In the data rows, 50 means zero.
Each row in the table below has a label, given by one hidden rule.
[44, 44, 29, 22, 42, 58, 52, 40, 51, 43, 48, 31, 73, 42, 47, 49, 28, 79, 45, 56, 52, 50, 83, 62, 51, 55, 49, 59, 29, 47, 47, 26, 59, 45, 43, 47, 45, 45, 72, 69, 61, 48, 19, 43, 66, 50, 94, 47] T
[54, 43, 20, 46, 35, 47, 62, 30, 45, 59, 30, 30, 23, 46, 65, 81, 05, 70, 52, 86, 59, 27, 91, 50, 22, 49, 56, 55, 69, 53, 54, 17, 61, 73, 47, 55, 47, 24, 41, 59, 62, 39, 00, 53, 48, 62, 01, 38] J
[76, 46, 63, 62, 48, 60, 55, 38, 54, 56, 37, 47, 38, 46, 51, 19, 23, 55, 42, 76, 74, 52, 69, 41, 30, 37, 47, 24, 69, 60, 71, 73, 29, 69, 28, 39, 68, 33, 12, 72, 85, 38, 26, 57, 42, 64, 00, 42] J
[59, 53, 69, 50, 36, 37, 51, 33, 61, 61, 42, 56, 25, 49, 51, 46, 42, 53, 48, 99, 42, 04, 69, 54, 23, 26, 53, 40, 49, 62, 49, 21, 42, 49, 41, 49, 51, 46, 59, 71, 84, 53, 23, 52, 72, 59, 39, 48] Q
[29, 19, 39, 37, 47, 61, 52, 50, 41, 31, 71, 55, 91, 48, 57, 67, 60, 63, 56, 12, 42, 52, 72, 66, 73, 59, 42, 69, 32, 46, 32, 35, 81, 42, 61, 63, 35, 56, 78, 21, 14, 46, 75, 47, 58, 35, 99, 49] T
[46, 43, 36, 12, 56, 42, 56, 27, 34, 39, 56, 36, 78, 30, 53, 53, 53, 43, 42, 10, 23, 56, 13, 69, 76, 48, 50, 79, 18, 45, 34, 31, 69, 40, 48, 56, 42, 46, 93, 34, 46, 67, 73, 48, 60, 43, 73, 56] T
[39, 41, 64, 28, 43, 41, 49, 76, 52, 54, 54, 52, 69, 35, 45, 34, 79, 56, 45, 48, 34, 26, 62, 22, 54, 36, 61, 36, 22, 53, 47, 30, 65, 30, 42, 68, 40, 65, 58, 28, 12, 58, 61, 27, 58, 44, 78, 41] T
[71, 67, 89, 34, 62, 53, 51, 53, 51, 43, 45, 55, 78, 50, 48, 09, 20, 17, 50, 78, 16, 71, 16, 60, 44, 26, 59, 32, 40, 51, 54, 35, 35, 51, 34, 36, 55, 61, 43, 50, 43, 53, 48, 60, 31, 57, 29, 63] Q
[60, 69, 46, 53, 22, 57, 49, 48, 50, 52, 43, 57, 54, 42, 60, 50, 30, 52, 40, 79, 23, 17, 51, 56, 32, 25, 60, 56, 44, 55, 50, 41, 60, 47, 63, 55, 52, 52, 39, 83, 70, 45, 35, 36, 51, 63, 50, 37] J
[58, 69, 55, 44, 24, 47, 53, 48, 52, 47, 50, 30, 51, 49, 58, 21, 14, 20, 41, 50, 54, 08, 85, 39, 31, 34, 55, 68, 70, 59, 47, 39, 47, 54, 56, 55, 45, 40, 65, 61, 61, 61, 13, 46, 57, 56, 46, 41] Q
[34, 00, 29, 29, 44, 59, 53, 15, 40, 48, 42, 24, 02, 60, 62, 70, 24, 65, 52, 45, 23, 40, 65, 96, 51, 48, 44, 56, 70, 50, 47, 51, 47, 64, 60, 56, 51, 38, 40, 40, 41, 50, 28, 48, 47, 56, 65, 47] Q
[53, 61, 39, 52, 34, 44, 45, 74, 54, 59, 45, 25, 65, 39, 44, 51, 43, 67, 48, 90, 30, 25, 88, 28, 17, 33, 59, 46, 45, 56, 52, 73, 51, 50, 65, 54, 47, 56, 46, 83, 53, 62, 24, 40, 60, 59, 12, 42] J
[41, 67, 19, 44, 28, 31, 43, 58, 49, 59, 56, 27, 51, 49, 37, 85, 63, 73, 45, 53, 84, 27, 73, 31, 54, 75, 50, 35, 47, 53, 48, 49, 62, 46, 99, 70, 51, 52, 44, 38, 39, 41, 43, 44, 71, 43, 71, 45] T
[47, 61, 49, 59, 72, 59, 47, 45, 43, 47, 59, 62, 35, 63, 39, 25, 60, 59, 56, 40, 57, 74, 31, 57, 78, 71, 45, 46, 22, 51, 46, 60, 60, 47, 56, 43, 54, 56, 29, 29, 33, 52, 60, 50, 44, 38, 40, 55] J
[49, 39, 56, 62, 71, 55, 61, 47, 46, 48, 44, 69, 96, 54, 44, 45, 62, 36, 53, 38, 45, 34, 20, 55, 55, 56, 51, 57, 43, 49, 47, 47, 42, 56, 18, 38, 54, 45, 30, 38, 63, 51, 45, 71, 34, 44, 46, 55] Q
[38, 04, 16, 74, 86, 58, 56, 32, 52, 61, 50, 48, 04, 69, 44, 91, 63, 69, 63, 06, 80, 99, 65, 65, 84, 75, 43, 48, 69, 50, 56, 76, 63, 64, 60, 36, 54, 49, 38, 26, 46, 37, 43, 66, 28, 35, 61, 58] T
[47, 34, 18, 34, 18, 45, 53, 36, 44, 53, 19, 21, 00, 59, 60, 80, 45, 90, 56, 82, 94, 52, 99, 53, 29, 59, 49, 48, 88, 50, 50, 52, 48, 63, 64, 68, 52, 15, 27, 58, 58, 34, 24, 53, 48, 51, 38, 48] J
[66, 70, 56, 45, 59, 48, 43, 58, 48, 52, 54, 76, 41, 54, 56, 45, 31, 52, 49, 56, 49, 26, 38, 55, 52, 42, 49, 38, 59, 59, 59, 43, 35, 45, 26, 37, 56, 49, 40, 60, 51, 61, 53, 47, 52, 65, 26, 49] Q
[22, 11, 10, 24, 39, 57, 54, 50, 37, 40, 66, 20, 59, 48, 56, 93, 99, 85, 59, 13, 72, 11, 85, 67, 65, 49, 53, 76, 47, 43, 28, 39, 79, 52, 99, 76, 41, 39, 83, 43, 14, 48, 45, 39, 66, 20, 99, 49] T
[46, 59, 62, 54, 60, 48, 55, 45, 52, 46, 51, 64, 13, 53, 46, 16, 70, 44, 51, 75, 43, 82, 24, 56, 24, 47, 53, 45, 59, 55, 56, 81, 51, 54, 34, 40, 54, 61, 42, 54, 60, 60, 46, 59, 51, 42, 42, 50] J
[35, 00, 12, 72, 60, 60, 54, 39, 37, 45, 55, 16, 28, 52, 61, 46, 99, 39, 59, 25, 63, 75, 55, 71, 79, 66, 39, 66, 36, 41, 30, 51, 68, 50, 85, 72, 45, 46, 55, 12, 23, 46, 52, 64, 55, 37, 82, 55] T
[47, 57, 33, 43, 36, 43, 54, 53, 49, 54, 47, 18, 00, 47, 46, 56, 83, 99, 57, 47, 72, 36, 99, 30, 42, 54, 44, 55, 64, 59, 47, 63, 47, 56, 72, 62, 53, 39, 28, 61, 52, 45, 61, 55, 69, 56, 39, 43] J
[66, 43, 52, 38, 44, 62, 53, 55, 46, 44, 38, 50, 45, 58, 61, 39, 31, 30, 45, 81, 32, 54, 99, 45, 22, 35, 51, 44, 69, 56, 46, 27, 47, 63, 24, 35, 56, 36, 42, 63, 76, 53, 10, 68, 52, 73, 28, 46] J
[48, 15, 52, 08, 64, 62, 55, 37, 45, 39, 53, 46, 56, 39, 60, 23, 00, 23, 50, 75, 29, 23, 50, 62, 40, 23, 52, 64, 63, 49, 44, 35, 51, 48, 32, 51, 41, 38, 35, 74, 76, 55, 21, 51, 48, 53, 49, 55] T
[37, 27, 55, 67, 46, 69, 53, 53, 44, 43, 56, 70, 35, 56, 51, 73, 76, 36, 57, 31, 47, 92, 40, 71, 94, 61, 39, 63, 41, 43, 46, 36, 51, 52, 48, 45, 46, 44, 48, 37, 55, 38, 59, 59, 53, 51, 69, 65] T
[53, 21, 23, 35, 46, 56, 57, 39, 36, 41, 43, 55, 14, 61, 61, 56, 24, 59, 54, 66, 58, 57, 56, 74, 56, 43, 42, 50, 69, 46, 54, 65, 52, 60, 40, 46, 55, 49, 59, 47, 68, 43, 24, 58, 38, 53, 38, 63] T
[42, 56, 42, 42, 26, 32, 44, 52, 44, 50, 28, 00, 06, 47, 64, 78, 37, 95, 50, 83, 49, 00, 96, 40, 21, 47, 56, 41, 59, 58, 41, 37, 56, 47, 92, 76, 50, 26, 50, 98, 59, 43, 23, 40, 81, 59, 43, 36] J
[54, 61, 63, 58, 69, 43, 52, 46, 56, 53, 56, 67, 50, 47, 42, 22, 40, 66, 48, 24, 66, 79, 13, 52, 60, 53, 41, 44, 53, 46, 50, 52, 51, 47, 29, 51, 49, 60, 68, 17, 56, 55, 65, 66, 43, 46, 50, 49] T
[43, 55, 56, 48, 53, 60, 47, 51, 53, 48, 58, 44, 42, 53, 56, 65, 39, 61, 50, 41, 78, 67, 66, 52, 37, 54, 56, 47, 43, 55, 41, 53, 49, 60, 70, 63, 54, 42, 56, 56, 45, 47, 54, 45, 45, 50, 65, 46] Q
[50, 45, 37, 09, 22, 53, 49, 62, 45, 43, 62, 20, 89, 41, 61, 30, 35, 58, 40, 67, 57, 03, 44, 40, 33, 35, 56, 57, 35, 59, 45, 05, 62, 49, 50, 59, 38, 44, 75, 66, 46, 45, 05, 25, 73, 51, 48, 50] J
[52, 65, 46, 42, 40, 38, 44, 51, 57, 60, 53, 21, 41, 55, 51, 60, 44, 57, 53, 45, 49, 49, 74, 40, 58, 60, 55, 47, 44, 53, 48, 68, 50, 50, 44, 61, 53, 63, 51, 59, 54, 43, 62, 40, 61, 50, 56, 55] Q
[64, 40, 57, 49, 68, 57, 49, 30, 52, 42, 53, 88, 54, 47, 49, 37, 45, 35, 57, 64, 19, 60, 30, 59, 62, 48, 47, 49, 56, 43, 48, 57, 52, 61, 27, 44, 52, 53, 41, 42, 59, 51, 69, 51, 33, 37, 39, 58] T
[41, 42, 52, 41, 44, 51, 52, 46, 41, 54, 44, 40, 52, 42, 43, 81, 89, 55, 50, 43, 33, 47, 48, 58, 64, 50, 42, 66, 45, 47, 43, 49, 60, 53, 67, 56, 45, 59, 73, 38, 35, 49, 58, 54, 49, 51, 67, 52] T
[47, 00, 38, 48, 98, 67, 53, 11, 47, 44, 69, 58, 62, 63, 49, 64, 99, 25, 61, 16, 52, 93, 05, 98, 99, 74, 40, 59, 46, 40, 43, 55, 68, 48, 46, 42, 44, 59, 74, 03, 39, 44, 85, 75, 13, 34, 59, 67] T
[46, 45, 49, 42, 27, 41, 44, 64, 53, 52, 42, 16, 11, 51, 47, 78, 34, 92, 45, 21, 73, 06, 52, 29, 28, 52, 61, 46, 57, 54, 52, 39, 52, 50, 77, 71, 56, 49, 48, 58, 48, 43, 34, 49, 75, 47, 44, 35] J
[55, 33, 22, 50, 27, 52, 52, 35, 39, 45, 49, 54, 20, 45, 50, 42, 36, 36, 48, 81, 60, 54, 52, 51, 42, 43, 48, 49, 57, 51, 43, 67, 43, 49, 64, 55, 54, 44, 47, 39, 66, 46, 23, 61, 51, 48, 59, 51] Q
[39, 00, 51, 43, 70, 59, 55, 33, 43, 40, 48, 76, 46, 60, 40, 18, 66, 10, 59, 00, 58, 95, 00, 97, 88, 65, 41, 64, 45, 34, 50, 51, 48, 52, 22, 33, 44, 47, 59, 32, 25, 39, 72, 50, 32, 46, 43, 72] T
[51, 45, 56, 36, 55, 42, 48, 79, 54, 52, 54, 51, 83, 58, 42, 58, 68, 63, 50, 58, 53, 50, 48, 31, 51, 64, 48, 53, 50, 52, 46, 51, 50, 49, 58, 53, 51, 59, 51, 53, 47, 67, 42, 51, 57, 57, 29, 48] J
[34, 72, 60, 60, 39, 35, 50, 56, 46, 53, 48, 31, 34, 40, 57, 82, 91, 58, 40, 28, 55, 41, 43, 37, 59, 71, 51, 52, 31, 52, 33, 38, 65, 48, 66, 52, 37, 53, 51, 75, 20, 53, 67, 42, 73, 43, 76, 54] T
[38, 83, 59, 47, 32, 47, 51, 67, 43, 55, 60, 35, 69, 48, 52, 54, 69, 57, 43, 35, 55, 28, 37, 54, 53, 67, 51, 51, 31, 50, 44, 80, 64, 32, 43, 56, 46, 57, 68, 60, 35, 59, 45, 53, 61, 44, 66, 44] T
[57, 69, 50, 19, 37, 59, 56, 32, 53, 47, 27, 56, 29, 57, 55, 72, 36, 43, 41, 63, 50, 43, 66, 57, 40, 54, 52, 45, 58, 50, 46, 57, 41, 51, 54, 55, 53, 45, 48, 87, 62, 43, 52, 54, 50, 43, 23, 39] J
[67, 42, 48, 32, 44, 62, 59, 40, 50, 50, 35, 61, 33, 41, 48, 00, 15, 13, 48, 86, 43, 35, 64, 35, 34, 29, 53, 40, 70, 51, 53, 47, 45, 55, 25, 45, 51, 46, 35, 36, 81, 45, 26, 56, 39, 65, 34, 49] J
[55, 99, 66, 86, 46, 31, 46, 79, 58, 51, 61, 62, 99, 42, 39, 26, 81, 28, 44, 56, 39, 72, 15, 35, 43, 50, 54, 35, 33, 56, 49, 46, 34, 34, 38, 34, 48, 69, 32, 44, 35, 62, 82, 26, 50, 37, 55, 50] Q
[67, 32, 64, 66, 58, 52, 47, 66, 52, 60, 49, 56, 44, 53, 52, 55, 20, 29, 49, 67, 61, 59, 74, 41, 53, 53, 50, 62, 49, 49, 56, 77, 40, 49, 62, 48, 50, 56, 36, 36, 61, 43, 09, 52, 56, 53, 44, 46] Q
[58, 75, 50, 56, 61, 43, 48, 34, 58, 58, 48, 56, 00, 56, 52, 48, 00, 38, 49, 79, 17, 32, 60, 38, 25, 53, 49, 16, 87, 50, 70, 57, 30, 71, 31, 31, 68, 29, 25, 58, 99, 48, 30, 65, 26, 68, 24, 49] Q
[63, 84, 51, 51, 05, 41, 37, 75, 54, 46, 56, 46, 88, 39, 49, 27, 00, 65, 43, 77, 31, 26, 49, 27, 00, 26, 67, 41, 49, 58, 40, 09, 34, 47, 48, 60, 50, 50, 37, 78, 73, 51, 54, 44, 68, 60, 44, 35] Q
[48, 61, 53, 38, 31, 51, 53, 53, 53, 46, 61, 39, 46, 51, 52, 39, 44, 21, 45, 52, 65, 07, 56, 51, 44, 45, 56, 41, 52, 50, 51, 37, 47, 43, 59, 58, 46, 46, 61, 64, 41, 55, 37, 34, 47, 53, 41, 47] Q
[48, 51, 40, 91, 60, 40, 46, 65, 49, 54, 46, 32, 23, 47, 47, 64, 40, 54, 53, 67, 83, 29, 48, 42, 31, 67, 49, 47, 39, 50, 53, 58, 44, 43, 58, 38, 51, 55, 60, 74, 67, 39, 51, 56, 54, 33, 32, 51] J
[54, 89, 45, 66, 42, 45, 46, 70, 59, 66, 46, 28, 37, 50, 47, 87, 62, 99, 51, 73, 79, 07, 83, 48, 36, 63, 53, 47, 52, 59, 45, 94, 47, 49, 59, 60, 53, 46, 40, 47, 66, 31, 31, 37, 65, 56, 56, 39] Q
[46, 55, 55, 49, 51, 48, 45, 46, 53, 52, 55, 46, 56, 50, 48, 57, 70, 62, 47, 41, 66, 34, 41, 60, 34, 53, 49, 51, 57, 49, 40, 51, 52, 53, 88, 51, 39, 49, 47, 27, 49, 44, 60, 59, 47, 48, 56, 48] T
[63, 76, 56, 40, 15, 37, 53, 31, 60, 53, 23, 48, 00, 47, 56, 60, 07, 60, 49, 71, 66, 47, 92, 42, 14, 52, 59, 31, 57, 56, 57, 62, 44, 59, 56, 52, 65, 26, 34, 56, 81, 37, 16, 62, 32, 73, 09, 47] J
[42, 27, 55, 43, 79, 49, 53, 43, 41, 52, 64, 67, 76, 57, 51, 63, 59, 32, 54, 34, 81, 99, 40, 53, 58, 69, 46, 52, 34, 39, 44, 84, 54, 49, 32, 30, 50, 73, 30, 08, 31, 50, 96, 53, 44, 34, 44, 57] T
[40, 39, 37, 64, 61, 71, 59, 15, 39, 46, 46, 41, 22, 51, 67, 53, 27, 47, 57, 32, 62, 53, 46, 54, 26, 60, 41, 51, 57, 46, 57, 59, 61, 58, 50, 59, 53, 33, 38, 25, 54, 43, 22, 66, 42, 58, 47, 55] T
[67, 59, 27, 30, 31, 51, 47, 24, 55, 53, 36, 36, 20, 35, 63, 28, 24, 38, 40, 75, 50, 28, 55, 50, 52, 29, 60, 44, 72, 54, 54, 37, 41, 51, 50, 49, 49, 46, 20, 78, 87, 67, 18, 44, 45, 77, 32, 43] Q
[36, 04, 58, 38, 66, 62, 51, 58, 39, 49, 63, 57, 99, 56, 44, 56, 99, 29, 59, 21, 52, 50, 00, 55, 98, 59, 49, 74, 43, 42, 44, 56, 62, 44, 37, 46, 34, 46, 67, 26, 28, 43, 94, 43, 41, 42, 91, 55] T
[62, 47, 57, 49, 46, 48, 49, 42, 41, 53, 42, 57, 63, 50, 59, 26, 30, 49, 51, 48, 75, 68, 55, 37, 61, 37, 46, 45, 38, 49, 51, 32, 46, 49, 37, 52, 46, 46, 55, 74, 55, 57, 53, 43, 47, 50, 53, 54] Q
[46, 48, 40, 21, 59, 36, 51, 45, 44, 43, 46, 62, 43, 58, 55, 28, 45, 32, 44, 61, 60, 48, 56, 40, 52, 40, 56, 56, 63, 44, 51, 67, 67, 57, 63, 59, 54, 40, 56, 64, 49, 43, 27, 56, 62, 53, 60, 54] T
Which column or columns does the hidden rule look at? Columns are counted from 0, in order:
29 32 46
Here are more rows. What is the label of each one?
[62, 93, 40, 67, 26, 20, 47, 53, 55, 66, 28, 47, 00, 60, 42, 91, 40, 95, 49, 62, 99, 17, 94, 45, 00, 52, 47, 36, 69, 59, 64, 91, 57, 65, 68, 44, 65, 37, 17, 54, 72, 19, 65, 64, 51, 63, 45, 37] J
[51, 44, 46, 50, 25, 39, 47, 50, 44, 61, 50, 31, 64, 45, 59, 59, 58, 73, 49, 70, 54, 30, 88, 36, 12, 51, 59, 61, 50, 46, 46, 41, 53, 55, 84, 75, 56, 44, 42, 68, 53, 58, 59, 55, 60, 47, 71, 45] T
[33, 34, 38, 52, 64, 59, 49, 30, 36, 41, 42, 54, 58, 50, 54, 26, 57, 59, 51, 49, 35, 81, 39, 92, 82, 59, 50, 71, 48, 44, 55, 00, 66, 43, 40, 59, 39, 39, 68, 25, 39, 47, 72, 46, 45, 43, 58, 54] T
[55, 81, 75, 17, 18, 40, 49, 68, 40, 48, 66, 44, 99, 33, 53, 50, 57, 57, 44, 32, 16, 39, 18, 27, 52, 39, 64, 56, 34, 51, 38, 26, 63, 29, 67, 52, 35, 62, 76, 74, 30, 79, 52, 13, 75, 38, 99, 40] T
[43, 10, 44, 49, 57, 43, 57, 47, 44, 49, 53, 59, 63, 44, 61, 44, 03, 75, 50, 72, 52, 53, 36, 58, 62, 53, 55, 42, 78, 50, 50, 50, 52, 52, 69, 57, 49, 42, 42, 62, 66, 33, 38, 46, 50, 59, 26, 63] J
[59, 54, 48, 66, 52, 53, 58, 46, 52, 53, 50, 42, 34, 58, 50, 23, 35, 32, 49, 53, 16, 77, 52, 53, 37, 45, 50, 40, 57, 49, 59, 78, 50, 66, 35, 46, 52, 37, 43, 27, 58, 47, 59, 59, 51, 61, 29, 53] J
[46, 21, 45, 54, 59, 67, 66, 12, 41, 48, 43, 60, 65, 51, 54, 33, 46, 02, 60, 29, 41, 68, 30, 90, 67, 41, 39, 48, 75, 39, 51, 39, 49, 69, 00, 39, 55, 31, 34, 47, 76, 45, 15, 73, 29, 61, 32, 66] T
[58, 90, 65, 63, 75, 45, 46, 60, 53, 57, 58, 51, 92, 56, 40, 52, 74, 65, 45, 34, 63, 50, 35, 51, 44, 54, 52, 57, 35, 52, 49, 66, 46, 38, 54, 48, 59, 57, 46, 41, 09, 60, 58, 43, 60, 47, 67, 55] Q
[55, 51, 63, 51, 48, 41, 42, 72, 59, 55, 40, 42, 42, 32, 52, 37, 39, 72, 42, 52, 26, 19, 83, 24, 34, 30, 59, 37, 31, 58, 50, 72, 53, 47, 51, 50, 58, 55, 52, 73, 37, 52, 66, 35, 72, 46, 33, 37] J
[34, 15, 10, 68, 43, 53, 56, 17, 49, 53, 49, 39, 00, 73, 45, 78, 64, 67, 57, 32, 87, 62, 83, 62, 60, 58, 46, 43, 41, 46, 46, 48, 67, 56, 79, 49, 50, 49, 55, 35, 55, 35, 33, 57, 47, 51, 66, 48] T
[58, 24, 63, 39, 49, 50, 58, 36, 54, 44, 47, 60, 52, 50, 53, 17, 05, 48, 46, 73, 00, 30, 60, 63, 51, 35, 53, 69, 73, 49, 45, 12, 41, 50, 20, 48, 47, 43, 48, 57, 49, 51, 17, 56, 33, 57, 62, 49] Q
[38, 62, 45, 38, 75, 57, 52, 53, 47, 52, 57, 65, 55, 54, 50, 30, 49, 33, 47, 46, 48, 38, 05, 49, 79, 47, 47, 72, 37, 42, 47, 40, 52, 55, 20, 35, 54, 72, 68, 41, 30, 55, 73, 53, 33, 43, 52, 55] T
[50, 36, 57, 42, 41, 41, 59, 55, 52, 38, 60, 53, 64, 42, 51, 31, 25, 61, 45, 41, 23, 46, 25, 57, 55, 37, 50, 52, 66, 55, 47, 22, 56, 48, 42, 42, 43, 42, 70, 60, 58, 42, 12, 67, 36, 56, 51, 45] J
[49, 21, 88, 52, 48, 36, 48, 37, 47, 49, 54, 37, 59, 51, 44, 64, 07, 57, 46, 71, 21, 68, 57, 27, 47, 34, 46, 47, 50, 56, 54, 60, 37, 45, 47, 45, 54, 50, 41, 67, 47, 54, 39, 34, 48, 52, 38, 34] Q
[52, 87, 60, 33, 42, 36, 47, 77, 47, 38, 69, 53, 71, 29, 52, 54, 56, 62, 39, 46, 41, 00, 52, 53, 59, 23, 60, 60, 32, 58, 36, 15, 46, 27, 35, 65, 47, 49, 53, 58, 46, 68, 60, 28, 51, 50, 67, 47] Q
[36, 07, 12, 41, 24, 48, 55, 30, 41, 53, 41, 07, 39, 56, 51, 75, 42, 69, 55, 14, 66, 43, 82, 61, 43, 66, 43, 63, 53, 48, 44, 50, 56, 65, 75, 62, 47, 37, 56, 48, 51, 42, 55, 61, 66, 44, 76, 57] T
[46, 84, 27, 55, 52, 36, 47, 48, 52, 48, 61, 24, 91, 49, 56, 84, 46, 52, 52, 40, 49, 37, 49, 39, 66, 68, 55, 55, 28, 55, 55, 67, 46, 40, 64, 62, 40, 54, 63, 37, 45, 51, 76, 48, 68, 42, 60, 42] Q
[43, 85, 61, 60, 34, 46, 41, 70, 46, 56, 50, 38, 92, 44, 42, 52, 51, 75, 43, 54, 39, 74, 62, 32, 54, 57, 58, 42, 41, 57, 48, 57, 37, 40, 89, 44, 43, 66, 67, 48, 33, 48, 68, 49, 69, 44, 66, 52] Q
[49, 40, 58, 53, 91, 53, 49, 50, 48, 48, 52, 68, 54, 56, 47, 62, 85, 63, 52, 51, 72, 76, 50, 61, 78, 60, 44, 64, 50, 47, 48, 44, 58, 47, 51, 40, 51, 45, 58, 05, 35, 47, 75, 52, 37, 39, 64, 60] T
[55, 57, 40, 27, 23, 33, 50, 58, 53, 57, 42, 37, 14, 55, 53, 85, 49, 65, 45, 62, 59, 39, 82, 26, 32, 62, 52, 44, 62, 52, 51, 54, 50, 50, 67, 64, 54, 51, 33, 70, 62, 57, 24, 45, 55, 59, 74, 50] Q
[65, 93, 66, 63, 52, 61, 40, 62, 63, 53, 39, 69, 53, 41, 42, 39, 51, 34, 43, 73, 62, 58, 75, 34, 40, 59, 62, 36, 41, 51, 65, 55, 27, 58, 16, 43, 55, 55, 41, 44, 58, 48, 32, 47, 36, 64, 58, 44] Q
[59, 81, 70, 67, 59, 58, 51, 31, 50, 54, 53, 75, 65, 57, 48, 69, 60, 69, 54, 44, 63, 66, 73, 36, 55, 68, 47, 38, 57, 53, 54, 77, 51, 48, 23, 56, 47, 61, 42, 33, 55, 42, 53, 46, 57, 39, 38, 40] J
[65, 99, 88, 46, 32, 23, 34, 99, 64, 51, 52, 56, 95, 20, 46, 18, 24, 30, 30, 59, 22, 28, 39, 10, 24, 28, 67, 42, 24, 61, 47, 48, 29, 41, 47, 57, 50, 52, 45, 99, 51, 70, 63, 24, 65, 62, 35, 31] Q
[44, 62, 44, 04, 31, 73, 60, 34, 39, 37, 54, 57, 51, 43, 72, 17, 44, 34, 52, 60, 15, 19, 32, 49, 78, 43, 56, 71, 52, 48, 47, 00, 65, 58, 54, 48, 51, 39, 76, 62, 53, 56, 29, 54, 45, 51, 76, 59] T
[31, 00, 32, 43, 32, 51, 51, 56, 47, 52, 36, 38, 19, 55, 49, 77, 52, 67, 54, 40, 59, 56, 62, 49, 44, 54, 49, 54, 62, 56, 46, 61, 70, 60, 54, 57, 49, 58, 60, 35, 42, 47, 47, 64, 59, 44, 49, 48] J
[51, 55, 36, 32, 40, 51, 50, 60, 45, 49, 49, 49, 30, 43, 51, 45, 22, 59, 39, 69, 46, 22, 85, 23, 34, 41, 57, 46, 66, 54, 42, 29, 48, 47, 71, 50, 45, 37, 60, 85, 55, 51, 11, 50, 63, 65, 37, 38] J
[34, 53, 34, 60, 63, 36, 55, 65, 55, 52, 58, 58, 72, 39, 39, 38, 80, 53, 53, 63, 72, 68, 29, 47, 54, 47, 46, 48, 21, 61, 50, 75, 43, 37, 68, 52, 50, 54, 62, 50, 29, 54, 62, 34, 55, 34, 78, 50] Q
[50, 80, 69, 71, 54, 40, 42, 63, 58, 51, 48, 65, 47, 53, 48, 29, 48, 22, 51, 70, 47, 30, 38, 35, 57, 52, 51, 39, 46, 51, 44, 52, 51, 50, 34, 38, 46, 64, 40, 63, 56, 53, 48, 43, 35, 44, 22, 55] J
